Each row has a name. Each question is about the rows just above it.

| +1.39 | -1.88 | -1.89 | -4.06 | = Z88
| +1.38 | -0.27 | +2.15 | -4.51 | = Z691
| -1.22 | +5.54 | +5.61 | -8.26 | = Z37
| +2.10 | -1.88 | +1.21 | -3.51 | = Z94
Right after | +1.38 | comes => | -0.27 |
What comes right after | +5.61 | in the named rows? => | -8.26 |
Number of entries in | +1.39 | -1.88 |: => 2
Number of entries in | +2.10 | -1.88 | +1.21 |: => 3
Number of entries in | +1.39 | -1.88 | -1.89 |: => 3

| +0.08 | -0.71 | +0.98 | +0.79 | -1.08 | +1.55 | +0.00 | +0.35 | -1.09 | +0.01 | -0.83 | -0.07 | -0.14 | +0.39 | -1.09 | -0.68 | -0.07 | -0.80 | -0.71 | +0.67 | +0.44 | +1.71 | -0.12 | -0.65 | -0.20 | +0.58 | +2.49 | -0.10 | +0.58 |  Z557
| -1.47 | +0.73 | +0.02 | -2.14 | +0.42 | -2.97 | +0.15 | -1.32 | +0.14 | +0.80 | +0.98 | +1.21 | -0.56 | -1.16 | +0.66 | -0.84 | +0.43 | +0.58 | +0.56 | -1.59 | +0.41 | -4.31 | -2.19 | +0.48 | +0.57 | +0.14 | -5.83 | -2.04 | -0.61 |  Z11
| +0.14 | -5.84 | -0.70 | +3.19 | +0.91 | +3.10 | -4.32 | +2.34 | +2.81 | -0.83 | +1.19 | -1.27 | +1.90 | +1.87 | +1.07 | +3.61 | -0.44 | -0.21 | -0.29 | +1.86 | -0.65 | +5.50 | +5.45 | -0.36 | -0.40 | -0.66 | +6.63 | +5.17 | +0.12 |  Z911
| +0.32 | -0.68 | +0.24 | +0.87 | -0.24 | +1.57 | -0.09 | +0.68 | -0.34 | -0.52 | -0.65 | +3.11 | +0.16 | +0.58 | -0.46 | +0.17 | -0.03 | -0.46 | -0.52 | +0.68 | -0.11 | +1.97 | +0.77 | -0.50 | -0.55 | -0.10 | +2.22 | +0.70 | +0.37 |  Z959
| +2.24 | -0.23 | +0.88 | +2.30 | +0.81 | +3.00 | +1.00 | +1.52 | +1.62 | +0.60 | +1.35 | +0.28 | +1.96 | +1.59 | +0.64 | +2.57 | +0.99 | -0.03 | -0.11 | +1.20 | +0.44 | +4.92 | +3.37 | -0.26 | +0.08 | +0.90 | +4.83 | +3.36 | +1.42 |  Z676
| +0.37 | +0.18 | +5.30 | +0.42 | -0.11 | +1.89 | +3.43 | +0.35 | +0.11 | +3.84 | +2.95 | +4.69 | +2.09 | +0.76 | -0.10 | +0.39 | +3.59 | -0.24 | -0.21 | -0.06 | +3.39 | +2.48 | -0.02 | -0.34 | +1.79 | +4.90 | +0.44 | +0.22 | +3.40 |  Z860
| -0.09 | -0.58 | +0.99 | +0.31 | -0.24 | +1.93 | +0.52 | +1.04 | -0.51 | -0.11 | -0.88 | -1.27 | -0.01 | +0.38 | -0.47 | -0.17 | +0.76 | -0.49 | -0.45 | +0.70 | +0.11 | +2.22 | +0.58 | -0.24 | -0.79 | -0.13 | +1.50 | +0.33 | +0.38 |  Z704
| -2.72 | +0.15 | +1.40 | -2.30 | -1.13 | -2.17 | +1.31 | -1.90 | -2.24 | +1.31 | -0.28 | +2.09 | -0.98 | -1.24 | -1.13 | -3.00 | +0.89 | -0.19 | -0.07 | -1.52 | +0.71 | -3.96 | -4.71 | +0.00 | +1.02 | +2.08 | -4.80 | -4.32 | +0.90 |  Z997
| +0.01 | -0.09 | +1.59 | +0.43 | -0.46 | +0.88 | +0.57 | +0.08 | -0.18 | +1.15 | +0.57 | +1.30 | +0.45 | +0.49 | -0.36 | -0.08 | +0.92 | -0.35 | -0.32 | +0.01 | +1.15 | +1.04 | -0.30 | -0.47 | +0.25 | +1.10 | +0.69 | -0.08 | +0.76 |  Z281
The next entry after | -2.14 | +0.42 | -2.97 | +0.15 | -1.32 | +0.14 | +0.80 | +0.98 | +1.21 | -0.56 | -1.16 |: => | +0.66 |
The next entry after | +0.14 | -5.83 |: => | -2.04 |
The entry that follows | -4.31 |: => | -2.19 |
What is the next entry after | -0.47 | -0.17 |? => | +0.76 |
Give the next entry after | +2.09 | +0.76 |. => | -0.10 |
How many entries does | +0.37 | +0.18 | +5.30 | +0.42 | -0.11 | have? => 5
What comes right after | +3.10 | in the named rows? => | -4.32 |

| -0.24 | +2.51 | +0.79 | +5.36 | -> Z474
| -2.54 | +0.07 | +0.01 | +3.17 | -> Z130
| -0.68 | -0.52 | +1.50 | +5.02 | -> Z717
| -1.16 | -1.12 | +1.38 | +2.46 | -> Z406
| +2.51 | -0.24 | +1.70 | +6.74 | -> Z15
| +0.94 | +0.22 | +3.71 | -2.32 | -> Z426
How many entries does | -0.68 | -0.52 | have? => 2
How many entries does | -2.54 | +0.07 | +0.01 | have? => 3
Give the next entry after | +2.51 | -0.24 |. => | +1.70 |

| -0.25 | +1.86 | -2.33 | +0.47 | +0.81 | +0.58 | -0.72 | +0.54 | -2.01 | +1.04 | -> Z880
| +4.44 | +1.04 | +1.75 | -4.66 | -7.96 | -7.22 | +0.77 | +0.75 | +0.35 | -0.35 | -> Z440
| +1.63 | -0.13 | +1.23 | -1.77 | -3.03 | -2.72 | +0.46 | +0.10 | +0.65 | -0.39 | -> Z469
| -1.03 | -1.57 | +1.15 | +0.92 | +1.56 | +1.52 | +0.28 | -0.58 | +1.29 | -0.63 | -> Z756
| -0.44 | +0.28 | +0.11 | +0.53 | +0.89 | +0.79 | -0.21 | +0.05 | -0.45 | +0.24 | -> Z541
| -0.25 | +1.29 | -1.66 | +0.41 | +0.72 | +0.55 | -0.50 | +0.37 | -1.41 | +0.73 | -> Z133
| +0.31 | +0.62 | -0.52 | -0.26 | -0.43 | -0.44 | -0.13 | +0.22 | -0.54 | +0.28 | -> Z374
| -0.83 | -0.99 | +0.60 | +0.79 | +1.34 | +1.28 | +0.14 | -0.39 | +0.76 | -0.36 | -> Z578
Give the next entry after | -0.25 | +1.29 |. => | -1.66 |
Right after | +0.10 | comes => | +0.65 |

| +2.52 | +0.85 | +1.94 | +3.95 | +1.99 | -0.03 | +2.06 | -0.08 | +2.16 | +1.78 | +2.03 | +2.60 | +2.23 | +2.21 | -1.27 | +2.09 | +2.04 | +1.60 | +1.83 | +1.95 | -4.32 | : Z322
| +1.87 | +2.28 | +3.02 | +1.03 | +1.52 | -0.02 | +1.44 | -0.01 | +2.00 | +1.30 | +1.48 | +3.00 | +1.99 | +1.65 | +0.93 | +1.93 | +1.14 | +1.62 | +1.35 | +2.06 | -4.07 | : Z726
| +1.94 | +2.52 | +3.95 | +0.85 | +1.20 | +0.00 | +1.13 | +0.04 | +2.11 | +1.10 | +1.22 | +3.91 | +1.98 | +1.32 | +4.00 | +2.02 | +0.60 | +1.93 | +1.06 | +2.34 | -3.69 | : Z131
| -2.62 | -2.80 | -2.97 | -1.55 | -1.92 | -0.04 | -1.89 | -0.01 | -2.64 | -1.94 | -2.26 | -3.18 | -2.53 | -2.24 | -0.23 | -2.70 | -1.20 | -2.02 | -1.88 | -2.58 | +8.80 | : Z492
| +1.75 | +2.16 | +3.21 | +0.84 | +1.31 | -0.05 | +1.24 | -0.11 | +1.84 | +1.05 | +1.37 | +3.18 | +1.81 | +1.51 | +2.18 | +1.78 | +1.01 | +1.56 | +1.15 | +1.95 | -1.11 | : Z908
| -1.40 | -1.49 | -0.99 | -1.22 | -1.76 | +0.06 | +1.66 | +0.04 | -1.47 | -1.43 | -1.53 | -0.95 | -1.69 | +2.40 | +5.35 | -1.40 | -1.43 | -0.81 | -1.64 | -1.23 | +6.54 | : Z931
| +2.13 | +2.54 | +3.81 | +1.16 | +1.41 | +0.00 | +1.44 | -0.02 | +2.24 | +1.40 | +1.58 | +3.85 | +2.08 | +1.60 | +2.91 | +2.16 | +0.84 | +1.97 | +1.39 | +2.25 | -5.64 | : Z827
| -2.35 | -2.53 | -2.71 | -1.40 | -1.77 | +0.03 | -1.68 | -0.02 | -2.35 | -1.76 | -1.99 | -2.85 | -2.35 | -2.16 | +1.32 | -2.34 | -0.90 | -1.76 | -1.81 | -2.24 | +7.30 | : Z415
| +1.77 | +2.06 | +2.82 | +1.07 | +1.33 | +0.00 | +1.34 | +0.00 | +1.87 | +1.29 | +1.41 | +2.87 | +1.79 | +1.48 | +1.01 | +1.80 | +0.87 | +1.55 | +1.30 | +1.81 | -5.59 | : Z60
| -2.73 | -3.44 | -5.61 | -1.40 | -1.76 | -0.03 | -1.94 | -0.07 | -2.97 | -1.82 | -1.80 | -5.65 | -2.73 | -1.86 | -5.86 | -2.75 | -1.43 | -2.82 | -1.66 | -3.02 | +5.84 | : Z772
| +1.48 | +1.91 | +3.11 | +0.68 | +0.97 | -0.01 | +0.96 | -0.03 | +1.60 | +0.85 | +1.01 | +3.08 | +1.50 | +1.07 | +3.24 | +1.53 | +0.66 | +1.48 | +0.85 | +1.73 | -2.06 | : Z367
| -1.40 | -1.49 | -0.99 | -1.22 | -1.93 | +0.06 | -1.62 | -2.76 | -1.47 | -1.43 | -1.53 | -0.95 | -1.69 | -1.88 | +5.35 | -1.40 | -1.43 | -0.81 | -1.64 | -1.23 | +6.54 | : Z843
What comes right after | +2.13 | in the named rows? => | +2.54 |
The next entry after | +1.94 | +2.52 | +3.95 | +0.85 |: => | +1.20 |
What comes right after | +1.65 | in the named rows? => | +0.93 |
The entry that follows | -2.75 |: => | -1.43 |

| +0.30 | +1.63 | +3.30 | +4.36 | +0.74 | -2.66 | -0.58 | -0.52 | +1.86 | +0.61 | +0.52 | +0.16 | +3.00 | +4.10 | -1.38 | -0.25 | : Z193
| -0.92 | -6.11 | +5.20 | +2.10 | +0.88 | +2.15 | +0.11 | -0.60 | +6.00 | -0.63 | +0.93 | +0.60 | -1.86 | +3.99 | -1.35 | -0.23 | : Z813
| +0.30 | +1.63 | +3.30 | +4.36 | +0.74 | -2.66 | -0.58 | -0.52 | +5.65 | +0.61 | +0.52 | +0.16 | +3.00 | +4.10 | -1.38 | -0.25 | : Z371
| -0.75 | +4.36 | +3.30 | +1.63 | +0.89 | -0.40 | -0.58 | +0.04 | -3.84 | +0.15 | +0.60 | -0.09 | +1.41 | -1.28 | -0.42 | +0.37 | : Z780
| -0.93 | -6.37 | +0.88 | +2.09 | +1.05 | +2.18 | +0.18 | -0.59 | +6.14 | +3.31 | +0.89 | +0.52 | -1.54 | +3.83 | -1.35 | -0.25 | : Z86
| -0.75 | +7.50 | -3.37 | +0.21 | +0.89 | -0.40 | -0.58 | +0.04 | -3.84 | -1.34 | +0.60 | -0.09 | +1.41 | -1.28 | -0.42 | -0.24 | : Z299
| -0.75 | +7.50 | -3.37 | +0.21 | +0.89 | -0.40 | -0.58 | +0.04 | -3.84 | -1.34 | +0.60 | -0.09 | +1.41 | -1.28 | -0.42 | -0.24 | is in which row? => Z299
The entry that follows | +3.31 |: => | +0.89 |
The row with | +0.30 | +1.63 | +3.30 | +4.36 | +0.74 | -2.66 | -0.58 | -0.52 | +5.65 | +0.61 | +0.52 | +0.16 | +3.00 | +4.10 | -1.38 | -0.25 | is => Z371
The next entry after | +4.36 | +0.74 | -2.66 | -0.58 | -0.52 | +5.65 | +0.61 |: => | +0.52 |
What comes right after | +6.00 | in the named rows? => | -0.63 |
Count the entries of | +0.30 | +1.63 | +3.30 | +4.36 | +0.74 | -2.66 | -0.58 | -0.52 | +5.65 | +0.61 | +0.52 | +0.16 |: => 12

| -0.19 | -0.83 | +1.97 | +2.12 | -1.68 | +0.05 | -> Z317
| +1.70 | -2.32 | -4.55 | +0.42 | +1.34 | +1.96 | -> Z502
| -1.43 | -0.39 | -0.87 | +1.15 | -1.62 | +4.15 | -> Z413
| +0.42 | +1.33 | +0.14 | -3.36 | +2.96 | +1.29 | -> Z117
| -0.54 | +0.55 | -2.08 | -1.65 | -0.03 | +2.39 | -> Z388
| -0.80 | -0.39 | -0.87 | -2.95 | +1.95 | -3.60 | -> Z703
The entry that follows | -4.55 |: => | +0.42 |
How many entries does | -0.19 | -0.83 | +1.97 | +2.12 | -1.68 | +0.05 | have? => 6
Number of entries in | -1.43 | -0.39 | -0.87 | +1.15 | -1.62 | +4.15 |: => 6
What comes right after | +0.55 | in the named rows? => | -2.08 |
What is the next entry after | +0.42 | +1.34 |? => | +1.96 |
| -1.43 | -0.39 | -0.87 | +1.15 | -1.62 | +4.15 | is in which row? => Z413
Count the entries of | -1.43 | -0.39 | -0.87 | +1.15 |: => 4

| -0.03 | +2.58 | +0.33 | -0.75 | -6.37 | -> Z210
| -0.03 | +2.58 | +0.33 | -0.75 | -6.49 | -> Z337
| -1.50 | +3.11 | +0.64 | -1.83 | -6.32 | -> Z745
What is the next entry after | -1.50 | +3.11 |? => | +0.64 |
Count the entries of | -1.50 | +3.11 | +0.64 |: => 3
Number of entries in | -0.03 | +2.58 |: => 2
How many entries does | -0.03 | +2.58 | have? => 2
| -0.03 | +2.58 | +0.33 | -0.75 | -6.49 | is in which row? => Z337

| -0.68 | +0.11 | +5.63 | +5.38 | +0.48 | -0.08 | +5.46 | +5.71 | +5.44 | -0.15 | -0.21 | +5.04 | +0.05 | +5.33 | +5.40 | +0.15 | +5.30 | +5.70 | -0.04 | -0.20 | +5.12 | +0.25 | -0.04 | : Z75
| +5.08 | +5.60 | +5.62 | +5.42 | -0.01 | +5.76 | +5.59 | +5.72 | +5.37 | +5.92 | -0.02 | +5.37 | -0.25 | +5.32 | +5.65 | -0.03 | +5.39 | +5.55 | +5.65 | +5.24 | +5.53 | +0.26 | +0.19 | : Z868
| +0.21 | -0.18 | +5.22 | -0.12 | +5.51 | +0.21 | -0.20 | -0.22 | +0.05 | -0.27 | +5.32 | -0.18 | +5.42 | +5.18 | -0.36 | +5.28 | +0.42 | -0.17 | -0.27 | +5.91 | +0.03 | +5.04 | +5.18 | : Z755
| +5.80 | +5.17 | +5.18 | +0.09 | +0.12 | +0.28 | +5.44 | +5.04 | +5.18 | +5.60 | +0.03 | +5.31 | +0.01 | +5.94 | +5.67 | +5.45 | +5.50 | +5.09 | +5.43 | +5.38 | -0.15 | -0.22 | +0.24 | : Z940
| +5.11 | +5.54 | +5.22 | +5.53 | +0.33 | +5.48 | +5.38 | -0.03 | +5.56 | +6.20 | -0.03 | +5.77 | -0.09 | +5.69 | +5.48 | +0.06 | +5.74 | +5.32 | +0.31 | +5.40 | +5.92 | +0.40 | +0.19 | : Z12
| +5.40 | -0.19 | +5.39 | +0.19 | +5.13 | +0.05 | +5.25 | +5.21 | +5.58 | -0.27 | +5.41 | -0.38 | +5.71 | +4.89 | -0.31 | +5.15 | -0.07 | -0.21 | -0.26 | +0.06 | -0.08 | +5.25 | +5.19 | : Z113
| +0.14 | +5.73 | +5.52 | +0.05 | +5.20 | -0.19 | +5.74 | +5.29 | +5.08 | +5.30 | +5.59 | +5.12 | -0.02 | +5.34 | +0.09 | +5.75 | +5.15 | -0.03 | -0.08 | +0.19 | -0.34 | +5.67 | +5.40 | : Z728
| +5.53 | +5.96 | +5.33 | +5.22 | -0.16 | +5.56 | +5.59 | +5.62 | +5.02 | +0.01 | -0.39 | +5.63 | -0.08 | +5.47 | +0.07 | -0.23 | +5.30 | +0.09 | +5.49 | +5.46 | +0.21 | -0.02 | +0.34 | : Z981
| -0.31 | +5.54 | +5.22 | +0.41 | +5.46 | +0.07 | +5.34 | +0.13 | +5.42 | +0.02 | +5.54 | +5.58 | +5.29 | +5.24 | +0.17 | +5.60 | +5.59 | +0.22 | -0.27 | +0.23 | +0.06 | +5.49 | +0.15 | : Z980
| +5.32 | +5.15 | +5.37 | -0.13 | +0.18 | -0.17 | +0.05 | +5.04 | +5.41 | +5.98 | +5.18 | +0.02 | +0.47 | +0.09 | +5.74 | +5.49 | +0.10 | +5.16 | +0.49 | +5.52 | -0.29 | -0.26 | +5.52 | : Z70
| +5.50 | +5.09 | +5.48 | -0.04 | -0.13 | +0.31 | +5.80 | +5.21 | +5.44 | +5.98 | -0.15 | +5.43 | +0.01 | +5.82 | -0.03 | +5.65 | +5.18 | -0.23 | +5.28 | +0.19 | +5.59 | +0.30 | +0.43 | : Z826
Number of entries in | +0.21 | -0.18 | +5.22 | -0.12 | +5.51 | +0.21 | -0.20 | -0.22 | +0.05 | -0.27 | +5.32 | -0.18 | +5.42 | +5.18 | -0.36 |: => 15
What comes right after | +5.75 | in the named rows? => | +5.15 |

| +1.12 | -3.10 | +0.96 | +1.84 | : Z734
| -0.60 | -0.23 | -1.25 | +0.17 | : Z430
| +0.07 | -5.87 | +1.43 | +1.65 | : Z729
| +0.25 | -6.32 | +2.36 | +2.39 | : Z572
| +0.37 | -1.65 | -0.44 | +1.81 | : Z154
| +1.38 | -3.12 | +2.22 | +3.19 | : Z725
| -0.07 | -5.98 | +1.82 | +2.29 | : Z814
| +0.22 | -3.59 | -0.61 | +1.52 | : Z546
Number of entries in | +1.38 | -3.12 | +2.22 | +3.19 |: => 4
Right after | -0.60 | comes => | -0.23 |
Number of entries in | +0.07 | -5.87 | +1.43 |: => 3
Count the entries of | +0.07 | -5.87 | +1.43 | +1.65 |: => 4

| +0.68 | -0.15 | +1.84 | -4.17 | +2.65 | -1.17 | -3.36 | +2.14 | -> Z612
| +4.19 | -6.34 | +6.65 | -1.99 | +4.60 | -1.47 | -4.68 | -0.21 | -> Z643
| +0.14 | -1.83 | +0.91 | +1.48 | +0.98 | +1.18 | -1.67 | -0.93 | -> Z403
| -4.17 | +0.94 | -1.74 | +5.84 | -1.35 | +4.94 | -1.32 | -0.13 | -> Z68
| +0.68 | -0.15 | -0.19 | -1.43 | +1.03 | -2.05 | +2.72 | +0.99 | -> Z251
| -0.48 | -0.05 | +1.09 | +2.63 | -0.65 | -0.20 | +0.34 | -0.61 | -> Z217
| +0.68 | -0.12 | -0.19 | -1.43 | +1.03 | -2.05 | +2.72 | +0.99 | -> Z590
| -1.28 | +1.60 | -2.62 | +1.58 | +0.29 | +4.08 | -1.88 | +1.82 | -> Z971
What comes right after | -1.88 | in the named rows? => | +1.82 |
Whose row is | +0.68 | -0.15 | -0.19 | -1.43 | +1.03 | -2.05 | +2.72 | +0.99 |? => Z251

